One hidden turn or mirror swaps the rows below in pairs. Which row is each named row swapped with?
The rows were stretched afterwards, more along some directions than others.
Q90: [ -4  -7  10  -1   3  25  -7   3   9 -15 -17   4 -22 -12   9 -14   3  21
  18   2   9   9  29  16  -1   0  -2  -6]
Q512: [-11   8   1  -6   3   6  25   3  -7  -5   2   3  -7   1 -16   9 -18   8
 -10  -6 -17   4  21  39  -3  10   2   6]
Q807: [-27  28  11  13 -29   3 -10  -4  -8  -1 -20  23  10   8 -24  -6  -1 -18
   3   7   6 -10 -10  -6  18  -7   1   4]
Q648: [-28  27 -18   4   0  23 -36 -16  -6  -3 -21  -7 -17  -9   0  16 -20 -11
 -13   0  -5 -33 -18   8   6  -1  -1 -14]
Q22: [-24   0  -3 -10  -1   4  14  -8  -2 -25 -23  -1  24  11  11  -7 -15 -24
  -9 -15  -5  11  13   3 -24  11  -9   8]
Q866: [ 33  11  -6   8   8 -15  -2 -19 -30 -21   8  10  17  19   9  -5 -30 -17
   6  -7 -24  13  -9 -41 -26 -22  24   4]
Q186: [-11   2  26   4  -6 -22  21   2  22  -9  -6  -1   6  -5 -15  -6 -12  14
  -3   5   1  19  10   2 -14   5  -8 -26]
Q321: [-30   0   7   5  -5   2   5 -11   0   4  -3  -1  12   6 -45  11 -21 -15
 -23  -5 -11 -16  -2   6   7  -6   4  -7]
Q413: [-15  16  18  -2 -13   1  16 -19  19  -7  -9   9   0 -12   2  20   7  -3
 -23   6   3 -15   3  -7   2   3  -1   9]
Q67: [  6 -21  -9  10   0  -4  -1 -19   2  -5   8 -19   8  17 -18  14  -9 -11
   1   5   3  -9 -13   2  -8  10  13 -10]
Q183: [ 12 -13 -19  -6  14  -3 -16 -17  31  -1   2 -25  -8   1   6  20  13  30
   2  10  19 -14 -13  -1   9 -15  -4  -9]
Q675: [ -3   8   5   3   0   4   2   8   9 -21 -12  -2  -6  12  -9 -11  -8   4
  10 -16   0  10  20  -7  -2   1  -2  -5]
Q96: [-20  -5   7  24 -24  -8  31 -14   8  12  -7   1  19  11 -19   9  -6  11
 -15  -6   0   5   1   4   5   6   3  12]
Q697: [ 23 -13  -6  -1  10   2  -9  -8   4   5  11 -29 -21   4 -35  28  -8  26
  -7   2  -6 -12 -18  10  26 -13  11   0]
Q886: [-11   0 -16 -25  19  11 -24 -18  13 -15 -16 -31 -10   6  -4   9  -3  -3
 -12   0  -4   6   6   0 -14  13 -20   6]
Q915: [-20   6   4  15   2  10   8 -15 -18 -19  -8   8   0   0 -12   0 -26  -4
   6  -7  -2  16  15  21 -19  26  -2  -7]
Q322: [ -8  40 -26   5   8 -21  -4 -29 -12 -28   7   1  21  17 -23  16 -25 -19
 -28  -5  -2  -2 -17 -25 -25   5 -15   7]
Q724: [-14  33 -25   2   7   3  -2  -1   5  -8   7  19  -2   7   0   5 -18  26
 -11  -5 -17   2  13   2   9  11  -6  12]
Q829: [ 23   3  -3   3  -4  -3   1  -5 -12   7   9  30   5   1  -1  -2   1  -3
  -1   9   4  16 -17 -12   9 -21  13  22]
Q332: [  1 -10  17  -8  -3  18 -27 -25  -8 -32 -20  -8  -9  -2  -3   0 -22 -29
   4   5  10  -3  18  -9 -17   4  -2 -22]
Q75: [-10  16 -32  -1  11  -1  -5   6  -5   2  -8  14  -4   6 -31   4 -10  17
  -2 -10   0  -8  -3  50  30   6  -6   5]
Q876: [ 10 -14 -12  24  -3  11 -13 -30   4  21  -7   0  -1  15 -14   1  10   4
  17   2  10 -31 -21   9   7   8   4 -19]
Q558: [-10  25 -20 -21   8   0  11  -9  -7 -12  -7  23  15   4 -17   3 -22 -13
  -9  -6 -14 -18  13   3   3  -6  10   8]
Q198: [-22   7   6 -18  -6   0  26  -1  -8 -12 -14  -6  20 -10 -11  11  -9 -23
 -35   0   0  -2   8  28  -3  -4   5   1]
Q759: [-18  24 -19 -10   4 -11   1  -2  19 -14  -8 -21 -11  -7  21  25  -2 -14
   1   3  -2  -5   9   5 -16  11   0 -21]
Q753: [-28  27   8 -22   3  -3  19   7   0 -29  -2  14  -7  -9   0  -9 -13   8
  -1   1  -2   5  25   4 -12 -13   0   4]
Q955: [  0 -10 -13  22  13 -15  13 -41  14  14  10   4   6  -7 -23   9 -12  19
  12 -18  -9  10 -18  13  -8  15   1  11]
Q950: [-17  12   3  13 -10 -13  21 -14  22  15  -7  26   4 -14 -28   6   1  11
  -5   6  -2  14  -7  13  -1   6 -18  -4]
Q489: [-25   3  -7 -12   7  11  -7  -2  15   1 -19  25  14   2 -12  -7   2  -7
  11  -6  25 -19  -7  28  24  -5 -13  23]
Q193: [-10   7  -4   4  -9  24  -8 -12 -14 -14 -19  -4  -4  -2  11   7 -23 -18
 -19  10   3 -26  -1  -4  -9   1  13 -14]
Q742: [ 26   0 -51  10  16  -6 -31  -7   8   7  -6  -8 -14  12   8  30  -7   1
 -12   1 -10   3 -15 -18  10  13  -4  -2]
Q78: [-12  36 -48  -1  20 -10 -13 -17  -1 -24 -12   8  10  13   3  16 -28  -1
 -24  -9 -11   2  -9 -18 -12   9 -15  24]
Q987: [  9  -2 -38  -6  26  23 -30 -17   8 -15  -6 -29   4  10  -1  15 -30 -16
   6 -27  -9 -22  -2   6   3   4 -10  18]
Q794: [ 35   1 -18  11  21 -20 -34 -18   3 -27  10 -12   1  13  -8  18 -16  43
  -1  -9  16  -4 -17  -8  12  -9   2   0]
Q261: [ 24   2 -36 -13  37  -4 -27  -2  -8 -22  16 -13 -17  10  -6   9 -24   8
   2 -16   3  -6  -8  12  -1   8 -18   6]
Q701: [-20   3  12  23 -20   2  26 -18   1   4 -11  15  30  -4  -9  -2   3 -21
   9   0  -4   3  -2  -6  -9 -21  15   1]
Q752: [  1  31 -33 -16  14   4 -35  17  -8 -25 -17  -1 -17  -3  22  16 -19 -18
   2   0  -2 -17   2   2  10   2  -3 -20]
Q286: [ -4  41 -19   9   8  -1 -10   7 -32 -17   8   0  -3  21  15  -7 -20   0
  -6   9 -10 -11  -1 -22  -7 -10   4  -5]
Q668: [ 15   5 -13   1   5 -21 -10 -12   6  -8  30 -17 -11  11 -28   5  -4  26
 -24   7   1 -18 -17 -34  11 -17  -2  -3]
Q72: [ 10 -27  -6 -13  23  15 -28  13   6   4  -9  -7  -5  -8 -26  10  -8 -12
  -1  -3   6 -16  -8  16  28 -23  -2  -1]
Q467: [  2  27   8  14   1 -20   6 -18 -34 -13  23  28  15  14 -17 -17 -24   6
   1   3  -3  -6 -14 -29 -16 -27   0  13]
Q719: [ -5  20 -10  -9   0 -19  12   2  18  -7   2   5  -3   2  23  -2   3  41
   5   4   8  -4  19   9   8 -13   3   7]
Q254: [-18 -19  26   7  -1   8   6 -29   2 -26  -1  -8   4  -2  -2 -18 -19   5
  19   0  12   2   4  -2 -27   1  -7 -12]
Q196: [ -3  20   2  -7 -13 -16  16  23   9   0 -19   3  -1  -8 -22  13  -5 -17
 -14  10   1  -2  -6   3  21   7  -5 -18]
Q798: [  0  29  -1  21  -7   2   8 -11 -28 -16   7  16  15  26 -10  -9 -39  -5
 -19  -3 -13 -13   7 -21  -8 -25   0  26]
Q959: [ 15 -13   8  12  -6  17  -9 -12  -9 -16 -25  -6   5  17  -1 -25 -14   3
  26 -14   7 -11  16   7 -14  14   7  -7]
Q664: [ -8  14 -21  12   1  20 -15 -13 -20  -5  -2   0  -1  23  -4  10 -34  -1
 -16 -12 -17  -7  -2  -1   5 -23   0  29]
Q310: [ 12 -21 -14  24  14   4 -20 -13  13 -20 -12 -18   7  21 -10   5 -13   8
  24 -18  10  -2   7   6 -10  30  -4 -14]
Q941: [ -9   9 -18   6   0   5 -30 -14   1 -22 -13 -21  17  11 -16  20 -12 -17
 -23 -13  12 -31 -13  -4  22   3  -5   1]
Q404: [  7  -6 -12  11   4  -7 -26  -8  26  10   1  -5  -9  10   3  -3  25  21
  13   4  20 -15  -8 -20  13   2 -11 -16]
Q713: [  3 -24  -1  25   3 -17  24 -17  18   8  17  14  19   3 -30   2   8  26
   2 -12   5  20   3   5  -2   3   0  12]
Q169: [ 12  -1 -16  10  -5 -10 -32 -10  -5  12  -2 -15  -9   8 -22   7   6  -6
  -6  14  -5 -10 -22 -20  11   6   0 -28]
Q495: [ 12   7 -17 -17  15 -19   8 -14  -6 -22  -7  -3  12   3  22  -5 -11   4
   1  -6  12   3   3   0 -11   0  -2  14]
Q395: [  1 -17  19   0 -19  19   2  -5  18   7 -12  -5 -17  -9  11 -15  22   4
  19  21  19  -6  12   4 -13  11  10 -15]
Q217: [-14  16   1   5   7  -4   5 -23  -7   1   0   6 -11 -10  -3 -15 -23  10
  15  -1 -21   6   1  -4 -28  -5   0   4]
Q267: [ 13  -4 -20  -1  16 -23 -10  -6  15   1   2   5 -13 -13  -5   9 -12   8
  16  -5  -1  20   5  24  -8  24 -13 -16]
Q17: [-12   2  -8  -5  13   0  -5 -30  17 -14  10  -2   4 -12   1  14   3 -12
   9   6  -2  -9  -8  -7 -23  -4   9   6]
Q414: [ -3 -24  16  -7  -4  -8   4  -1  16  -5   1  -7   3  -3 -49   2  -7   7
 -10 -15  23   6   5  10  19  -5 -17   8]
Q746: [ 25  -8 -15   2  10 -31   3 -13  12 -11   4   6  14   8   1   8  -7  13
   5   1   8  15 -25 -13   7   5   8 -10]
Q76: [-36   0 -12  -2  10  24 -21 -25  11 -23 -14 -25   3  14 -25  -4 -22  12
  -5  -7  10 -14  -5   9   1 -10 -15   2]
Q406: [-29 -15  30   3 -15  21  -4 -16   9 -27 -24 -12   3  -8 -12   3  -1  -5
 -17   1  27 -19   5  11   5 -14   9 -11]
Q329: [-10   2   6  -4 -19   4  13   4  17  16 -22  -4  -8   1  -8   4  21   5
 -14  11  -4  13  25   7   5  15  -7   3]
Q571: [  7  -3  15  17  -8  -7  -2  -6  12   8   1  -9   0   5 -25 -10   6  28
  24   0   6  -2   0   2  -3  -3   6  -1]
Q273: [ 59  -9 -40   2  35 -15 -26   2 -13 -25  19 -17  -4  32 -20   7 -12  16
   3 -22   4  -4  -3  -8   4   2   7   0]
Q872: [-11  14  -5 -13 -16   6 -11  -5  -7 -22 -30  -2  -6  -2   3   3  -2 -42
 -15  14   2  -6  23   1 -21  28  -5 -33]
Q236: [ 16  -6 -39 -18  29   0 -27  10  12 -16   3 -15  -2   6   6  18 -14   2
   2 -11   6   1  18  11   2  23  -9  -8]
Q998: [  2  10  13  11  -5  -4 -14  -5 -18  -2   3   2   2   4 -31   6 -10 -26
 -28   1   3 -15 -21 -10   3 -20  -2  -4]
Q840: [ -3   8 -12 -12   5 -17   3   4  14   4  -9  -7  13   1   7 -13  15  10
  11   4  16 -19   0  -4  12 -16   6  -2]
Q130: [ 12  23  -8  14   7 -19  -4  -5 -13 -13   8  16  16  28 -12  -1 -10   6
   0  -2 -15   8  -8 -31   3 -12   7   3]
Q230: [-12  14  26  -3 -18  23   1  -7 -29   0 -10   4   2  -6 -17  -2 -15 -30
 -27   8 -11   2  -1  -1  -2 -18   4   9]
Q865: [ 36  14 -19   0  18 -17   6   6 -10  -3  19  13 -11   9  16   8  -7   5
  -6   3  -5  10   4 -15 -13  -1  -2   2]
Q215: [  6  17 -32   4  17   9 -44 -26 -26 -17  -2  -2  -7  18  -5   2 -18  -2
   2  -9 -17 -19 -14 -19 -19  -1   3   1]

Swapped with Q413: Q72
Swapped with Q322: Q76
Swapped with Q648: Q198
Swapped with Q753: Q261
Swapped with Q215: Q22
Swapped with Q959: Q866
Swapped with Q558: Q987
Swapped with Q67: Q807
Swapped with Q406: Q998
Swapped with Q886: Q78
Swapped with Q941: Q321

